(in the rows, 128 means zero)
Each path below is one point turned by a fixed rotation once a step. After each direction that follows a path, write how fast that rotation turns it, in degrees a step (0 if it stays still).
Each turn is a multiple of 5 degrees from 10 to 175, or 0.
Each row of a path follows its step; steps can be skipped.
Path 1:
step 6: [128 123 126 131 127 128 130 124 118 138 131 132 129 123 129 136 129 129
 144 135 131 123 137 123 126 124 136 127 123 137 133 128 126 129 125 122
 136 119 125 132 137 122 122 125 130 127 123 127 119 131 125 133 125 121
 124 127 127 125 117 123 131 119]
step 7: [121 113 121 120 126 129 134 115 134 134 120 123 127 118 119 135 126 130
 126 136 132 132 125 126 127 135 125 127 126 126 132 125 125 130 127 126
 129 124 131 133 133 129 136 129 117 131 131 130 134 135 130 126 128 121
 131 123 133 129 129 124 125 140]
step 9: [128 128 126 133 130 120 142 124 130 131 121 129 137 128 129 134 120 120
 132 129 137 126 124 137 122 123 131 129 135 118 126 122 130 127 129 120
 127 122 123 134 137 118 130 120 131 127 123 125 121 125 119 127 123 125
 129 138 126 122 128 130 124 122]
step 10: [117 117 133 128 132 138 131 124 139 128 124 130 126 130 127 124 128 119
 130 131 138 129 134 132 136 130 124 118 130 132 134 135 123 125 133 117
 127 126 134 127 132 127 126 119 126 130 130 125 135 131 124 127 131 134
 126 128 141 136 129 129 134 125]
step 12: [122 127 122 135 131 132 130 119 139 138 130 123 131 131 119 137 122 123
 123 129 119 123 128 141 127 131 126 132 137 127 124 134 132 129 125 134
 133 123 121 125 130 126 128 123 130 131 133 129 121 128 131 128 131 121
 123 133 123 131 136 120 132 122]
step 15: [126 122 127 120 131 129 130 123 137 128 134 119 127 131 126 132 122 131
 132 139 120 139 124 125 128 122 127 124 135 130 132 134 135 142 133 124
 125 121 127 129 134 130 126 126 121 129 129 124 131 140 134 127 120 117
 126 129 126 134 134 131 125 127]
step 18: [136 118 120 124 125 135 134 124 134 129 139 137 126 132 129 130 123 126
 127 122 129 126 136 128 129 123 130 124 129 131 126 130 130 132 135 126
 120 119 127 125 135 126 120 125 122 127 130 120 137 132 115 135 128 126
 135 117 131 135 128 127 131 118]
step 19: [130 130 122 142 134 124 124 125 139 137 124 131 135 127 126 142 122 126
 127 130 132 122 124 129 128 133 134 119 128 134 127 133 126 127 137 129
 134 128 127 134 125 125 132 133 115 132 138 126 119 130 130 133 131 127
 126 128 127 127 124 119 126 125]
Directions:
[128 129 127 129 128 128 128 125 128 126 128 128 127 130 127 129 127 128
 126 130 130 128 126 129 128 129 128 130 126 125 129 128 128 129 130 126
 131 127 128 129 129 129 129 127 130 128 128 130 130 127 129 124 129 126
 126 128 125 128 129 125 128 127] : 140
[126 126 130 129 128 128 128 127 125 127 128 126 128 126 129 126 130 129
 129 127 126 127 129 130 130 128 129 127 126 128 129 127 129 127 126 125
 128 126 127 131 128 129 128 126 127 130 127 128 129 126 127 126 129 128
 129 128 132 126 127 127 128 126] : 100
Path 2:
step 1: [130 121 131 128 131 120 123 129 121 131 127 131 135 129 119 126 122 131
 126 120 136 124 117 127 125 112 127 117 134 122 126 128 133 130 127 131
 137 134 119 132 127 130 129 124 132 126 123 120 129 120 128 128 135 128
 123 129 126 128 122 128 117 128]
step 8: [127 119 127 119 131 126 124 137 116 129 123 128 128 133 129 124 132 131
 127 121 127 131 122 129 132 130 119 128 129 117 124 126 130 131 137 121
 132 129 133 123 121 124 131 123 126 125 131 129 128 126 131 135 132 119
 123 120 119 137 129 141 128 122]
step 9: [129 118 124 116 129 121 121 127 128 127 127 129 132 119 117 123 130 124
 121 127 144 130 124 121 128 124 122 118 131 122 122 128 128 126 128 124
 137 129 132 130 124 129 122 124 124 133 124 123 133 133 127 129 131 128
 118 132 120 133 126 130 129 118]
step 10: [130 118 136 114 131 125 129 136 120 141 131 128 138 125 123 124 130 136
 122 126 139 124 127 131 125 127 124 120 138 128 122 127 125 135 130 125
 133 125 130 126 124 119 128 133 133 132 119 128 123 124 131 128 128 124
 130 131 128 132 130 133 132 129]
step 11: [128 121 124 119 132 120 132 128 125 128 127 123 134 137 123 122 135 131
 129 123 141 126 128 118 128 132 120 126 128 124 133 131 134 125 140 127
 137 126 134 136 125 126 136 134 131 128 122 122 128 122 127 126 136 134
 128 139 124 136 130 124 129 132]
step 12: [127 129 132 117 121 128 126 132 118 134 132 120 132 128 124 121 131 133
 128 120 134 131 116 118 131 131 127 134 135 120 118 129 134 130 129 126
 134 136 130 128 130 130 123 134 130 119 129 128 126 129 133 129 133 135
 133 127 124 140 127 134 128 136]
step 20: [131 130 126 120 121 138 126 123 125 133 129 128 141 131 128 122 122 136
 122 124 130 130 118 117 124 123 122 127 138 122 132 126 136 135 131 121
 136 132 126 126 125 125 131 133 129 128 137 128 128 126 126 120 137 132
 129 138 118 128 121 131 131 126]
step 21: [133 124 124 127 118 127 133 130 123 130 127 120 136 125 129 119 124 128
 133 124 133 128 127 122 124 122 121 130 137 122 130 128 135 125 143 127
 131 134 135 123 119 120 124 130 130 128 131 121 128 140 128 132 131 128
 138 128 131 126 136 137 132 125]
Directions:
[128 131 129 128 127 129 130 128 126 129 125 130 130 128 130 128 128 126
 128 126 128 127 129 129 127 128 129 126 127 127 129 129 130 131 127 128
 129 127 127 130 128 127 129 126 126 131 127 129 127 126 127 129 130 129
 128 130 130 127 128 129 130 128] : 110
[127 129 130 129 129 127 127 129 128 127 129 128 128 128 129 127 129 129
 131 127 131 131 127 128 127 130 127 129 127 129 130 126 131 127 129 128
 129 129 126 128 127 129 131 127 128 129 131 128 131 129 129 128 130 125
 128 129 129 128 129 129 128 128] : 115
